Each row has a name. Each piece below is followed by the name of the row it came from. Each question is about the rows just above it.

z961: +0.86	+1.47	+0.21	-2.70	+1.29	+3.00	+1.57	-0.41	+4.01	+0.62	+1.94	-0.10	-2.58	-0.10	-0.43	-0.91	+0.16	+2.21	-1.24	-2.09	+0.29	-0.76	+0.89	-0.85	-1.68	-2.04	+1.87	+0.78	+2.21	-0.64	+1.61	-0.23	+1.92	+1.55	-0.72	+0.78	-0.07
z472: -4.62	+0.81	+5.73	-5.30	+2.33	-2.72	+2.63	+2.68	+8.20	+0.39	+6.26	-4.23	-6.01	-6.36	-1.02	-3.04	-0.31	+6.11	+2.75	+4.22	-2.34	+1.91	+2.41	+6.20	-3.22	-1.67	-1.53	+9.23	+0.14	+0.53	+3.03	+1.58	-3.45	+3.38	+1.03	+0.12	-2.59
z248: +5.75	+2.19	+0.12	-0.59	+3.97	-5.79	+4.60	-1.90	-0.77	-1.72	-0.12	+1.69	-2.17	-3.45	-1.34	+0.27	+3.90	+0.71	-0.60	-1.99	-3.72	-2.00	+2.29	-0.47	-3.19	-6.19	+1.22	+2.09	-0.04	+0.21	-1.85	+5.98	+1.36	+2.36	+0.50	-2.13	-3.58
z747: +2.12	+4.24	+1.34	-2.50	-0.57	+1.99	+2.29	+0.00	+2.33	+1.39	+0.32	+0.12	-3.85	-1.65	+2.00	-0.46	+0.29	+0.50	+0.29	-1.92	-0.68	+0.12	+0.00	-2.68	-2.22	-1.27	+1.97	+0.09	+0.79	-0.04	+0.87	+1.16	+1.61	+0.24	-0.18	+0.32	-1.36
z925: +2.82	+4.76	+6.88	-6.18	+2.32	-2.07	+5.41	+1.73	+2.64	+0.54	+5.63	-0.45	-8.11	-7.85	+4.01	-4.38	+0.77	+0.65	-3.40	+0.55	-0.80	-0.08	-2.62	-0.19	-6.30	-5.03	+2.68	+2.23	-6.40	+2.26	+1.02	+4.09	-3.16	+2.09	-0.02	-2.69	-3.65
z633: -3.61	+1.25	+6.70	-3.49	+3.90	-1.32	+4.72	+3.23	+4.88	+0.36	+5.29	-2.68	-5.74	-8.75	+5.15	-5.85	-3.69	+0.28	+4.29	+2.89	+0.17	+0.63	+3.78	+3.84	-6.17	-0.39	+0.39	+5.69	-3.77	+1.06	+1.73	+3.98	-2.22	+1.64	+3.10	-1.81	-1.81
z880: +1.97	+1.71	-0.56	+0.08	+2.27	-0.18	+1.23	-1.84	+1.69	+0.90	+0.87	+0.29	+0.49	+0.27	-0.19	+0.89	-0.13	+1.93	-0.88	-1.46	-1.44	+1.31	+0.51	+1.13	-2.06	-2.41	+2.33	+1.53	-0.20	+0.52	+0.65	+1.31	+1.37	+2.09	-2.69	-0.02	+0.56
+2.09	-2.69	-0.02 is in which row?
z880
q: +0.89	-0.13
z880

z374: -4.60	-3.89	-3.55	-5.15	-4.38
z682: +6.66	+3.43	-3.19	-3.74	+6.31
z476: -6.61	-3.38	-3.74	-3.19	-6.25
z330: +7.49	-3.46	-3.87	+1.74	+7.31
z391: +6.04	+2.99	+3.83	+3.03	+5.95
z192: +6.19	+2.87	+3.76	+2.80	+6.12
z863: -6.88	-3.46	-3.87	-3.23	+7.12
z790: +7.80	+2.61	+4.12	+1.36	+7.54
z269: -6.88	-3.46	-3.87	-3.23	-6.49
Which row holds -6.88	-3.46	-3.87	-3.23	-6.49?
z269
The row with -3.74	-3.19 is
z476

